Each path below is one point turned by a fixed rotation once a step. After each direction that follows a path, write how fast that rotation turns it, in degrees a step (0 if it stays still).
Each turn is a multiple of 5 degrees from 10 to 175, or 0.
Each row of a path follows its step; steps can be skipped.
Rotation 1:
step 0: [-14  -3  17   6   9 -15  -6 -19  10   3 -17   0  13 -15   1  -2   4  -3
  12   9  -7 -20 -17   6  14   1   3  -4   1   1  -4   3   5   4  11   0
 -17  -6  10   7   5  -3   0  -7 -11  14  -5  -7]
step 1: [ -8  11  11 -16 -22   2   6 -18  17   3   4   0  -7   9  -7  -7   4 -15
   4   4  -3   5  -1  -5   0   3 -15   8  -3   4  -9   4   1   0  20   2
 -10   4   6  22   1  18   9   4  -5  -2 -15   6]
step 2: [  5  16  -2  -7 -13   3   1   3  17 -20   9   2   2 -12  17  11 -15 -18
  -7   8   7  14   3   2   4  10  17   4   1   4 -10   5   7  -5   6  10
   4   6 -18   4   5   4  -9  -1   1  14  -7 -13]
step 3: [ -3   3   6 -13   4   3   9  -9   0  16   6 -17   4  -7   6  -6   1  -8
   4 -14  19  -5   3   1   6  14  -6   3   4 -11 -11   1   3  12 -10   1
  18  10 -16  -5  -2 -12 -17   6 -18  -4   6 -20]
step 5: [  2  -3   3  -5 -14   3 -11   6   0   0 -13   3   7  13  10  17 -14 -15
  -8  -6 -13   7  -4  -9  -6  -4  -9  -4 -16   7  10  -5  19  18 -24   1
   4 -11   1 -12  -8  -5  -6  -2   3  -9  -2  12]
step 6: [-12 -13   9   6   6   1   5   9 -15   5  16   8  10  13  19   7  13   0
  16 -16 -16   4  10  -7 -22   5   3  10 -13   3   8   7 -11  -6  -8   3
   5  -9  -4  -9   6  -3  -6  -1   7   0  -7  -5]
step 7: [-12  -3 -14  12  -1  12   7   6 -19  11   9   6 -14   7  -7   2  -4  22
   1  -1  16   1  -9 -13 -12 -10   5   5   5  -7 -10   9   1   1  -6   4
  -6 -14  -5   1 -15  10 -10  -9  20   8   7   0]
step 9: [ -1   2   1   1  -2  -1 -13   2   1  13  -8  -7   3 -16 -10  -8   5  11
  -2  -1 -21  -4   5  -5   0 -17 -17  -5 -25  -9  -3  15 -10  -7  17   2
  -9   7  14  -1   3  -2   6 -17  -2  -3 -10  -9]
step 10: [ -1   7   5   7  -3  11  -4   6  -1  -5  14  -9  -2  13  -7  -4   4  -1
  -2  19   4  15 -11 -15   6   8  13 -10  -9  12  -4   0   9 -18  26   4
 -20  12   8   1  -6 -10   9  -4  -4   0 -10  -4]
Directions:
[-7 -2 -3  4  4  0  5  1  2  3 -2  1  1 -3 -1 -2  0 -3  1 -1  8 -2  1  0
  0 -3 -2  1  3  1  8 -4  3  2  0 -1 -3 -1 -1  2 -3  2  3 -3 -5  2  2  0]
95
[ 1  2  1 -3  4  0 -3  2 -4 -1  1  0  4 -3  2  2 -3 -4  2 -4  0  1  3  1
 -2  0 -4 -1 -3 -4  0  1 -1 -5  3  5 -2 -2  1 -7  1 -1  2  1 -4  5  6 -2]
110
[-2  3  1  2  1 -4 -1  4  1  3 -5 -4  0 -1 -1  4  2  0 -2 -1  1 -5  2  3
  1 -1 -2 -4  2  0 -3 -3 -1  5  0  1 -2  8  6 -3  1  1 -3 -1  4 -1  3  1]
80
[-5  0 -2  5  7 -1 -4 -2  2  1  2 -3 -5  0 -2  3 -3  0  4  3 -4  4 -4  2
 -3 -3 -3  1  0 -1 -3 -3 -4 -2 -4  2  1 -3  2  1 -1  2  0 -1  0  1 -3  2]
40
